Each row has a name. After each piece below comes the name of the row it's from, unless a question asks for something else. Each question is about the rows just above it.

[ 66  67 103 -48  69] : <83>
[ 52 -12 -93 102 -79] : <185>
[-11 102 -93 -79  52] : <147>
[ 76 -38  10  58  95] : <163>
[-13  72 -54 -82  14] : <53>
[ -1 -82 -24 -54 -57] : <154>
[-79  52 -11 102 -93] : <175>
[  54  -25 -102  -75   90] : <72>
[-55  72 -82 -13  14] : <126>
Which row holds these entries in another order? [ 69 -48 103  67  66] -> <83>
[-13  14 -55  72 -82] is which row reordered? -> <126>
Which row holds these entries in another order? [-79 -93  52 -12 102] -> <185>
[ 95  58  10 -38  76] is which row reordered? -> <163>
Which row holds these entries in another order? [-55  72 -82  14 -13] -> <126>

[104 -19  60 -22  29] = <119>
[  34  -31  -37 -113  -53] = <27>
[ 98 -20  59 -20  27] = <2>
[ 54  -9  33 -15  17] = <38>
[23 -6 14 -5  4] = <19>
[ 12  19  -1 -17 -53] = <168>
[ -1 -53  18 -17  12] = <82>
[-5 14  4 24 -6] = <145>
[ 54  -9  33 -15 -11] = <24>
[ 33  -9  17 -15  53] = <117>
Put [-6 -5  4 14 24] back in order: which row is it? -> <145>
Which row holds these entries in another order? [-15  -9  17  33  53] -> <117>
Which row holds these entries in another order? [ 12 -17  18 -53  -1] -> <82>
Put [-6 -5  4 14 23] back in order: which row is it? -> <19>
Which row holds these entries in another order? [ -9  33 -15  17  54] -> <38>
[ 53  17 -15  33  -9] is which row reordered? -> <117>
Put [-53 -17  -1  19  12] back in order: which row is it? -> <168>

[ 10 -12  12  -3 -13  -1  -4 -28 -16   5  29  24   1 -13  32  10   0  -9
   5 -15  -3 -46   2  12   1 -12  50   3  -9] : <44>
[  1  -9   3 -14 -45   5 -28  32  29   1 -16 -12  10 -12  -3  50  -9  10
  -4 -13  12 -13  24  12  -1   5   0   2  -3] : <131>
[  54   31   -7  -43   51   -1  -24  -44  -50  -10  -57  -23  -44  -76
    1   93  -76   58   53   20   20   -7  -78   80  -76  -69 -108   44
   38] : <41>
[ -24  -44  -44   53  -23  -50   58  -57   38 -108   -1    1  -76  -43
   53  -76  -76   93  -78   80   31   -7  -69  -10   44   51   -7   20
   20] : <142>
[ 32 -12  -9  -1  -4  10  -3 -16   1   2 -46   5 -12  -3  12  50  24 -13
 -28   1  12   5  29   3 -13 -14   0  -9  10] : <124>
[ 10 -14   1  28  -4   8 -24  34 111  28  -6  14 -81 -13 -23   7  15   5
  16  -9  32 -18   7  -5   0 -11 -24  12 -26] : <77>
Which row holds these entries in another order? [-108  -78  -76  -76  -76  -69  -57  -50  -44  -44  -43  -24  -23  -10
   -7   -7   -1    1   20   20   31   38   44   51   53   53   58   80
   93] -> <142>
Which row holds these entries in another order? [ -3   2   0   5  -1  12  24 -13  12 -13  -4  10  -9  50  -3 -12  10 -12
 -16   1  29  32 -28   5 -45 -14   3  -9   1] -> <131>
[ 10  -9   0 -14 -13   3  29   5  12   1 -28 -13  24  50  12  -3 -12   5
 -46   2   1 -16  -3  10  -4  -1  -9 -12  32] is which row reordered? -> <124>
Which row holds these entries in another order? [  20   -7  -78   80  -76  -69 -108   44   38   54   31   -7  -43   51
   -1  -24  -44  -50  -10  -57  -23  -44  -76    1   93  -76   58   53
   20] -> <41>
Put [-14   0  -9  10  32 -12  -9  -1  -4  10  -3 -16   1   2 -46   5 -12  -3
  12  50  24 -13 -28   1  12   5  29   3 -13] back in order: which row is it? -> <124>

[-11  62  30 -13   4  34  -3  12 -12 -31  -4 -84]  <40>
[ -4  62 -83  12 -14 -11 -12  30  -3  34   5 -31]  <33>
[ -26 -100  -26    7  -59   -1    8  -64    4   65   41   41]  <58>
[ 34 -12  -3   4 -14  62 -11  -4 -84  12  30 -31]  <70>
Put [-84  -4 -31 -12  12  -3  34   4 -13  30  62 -11] back in order: which row is it? -> <40>
Which row holds these entries in another order? [ 30  -3  34   5 -31  -4  62 -83  12 -14 -11 -12] -> <33>
[-14  62 -11  -4 -31   4  34  30 -84  12  -3 -12] is which row reordered? -> <70>
Put [ -4 -84 -11  62  30 -13   4  34  -3  12 -12 -31] back in order: which row is it? -> <40>
Put [ 30 -13   4  34  -3  12 -12 -31  -4 -84 -11  62] back in order: which row is it? -> <40>
Put [-31  30  12 -84  -4 -11  62 -14   4  -3 -12  34] back in order: which row is it? -> <70>

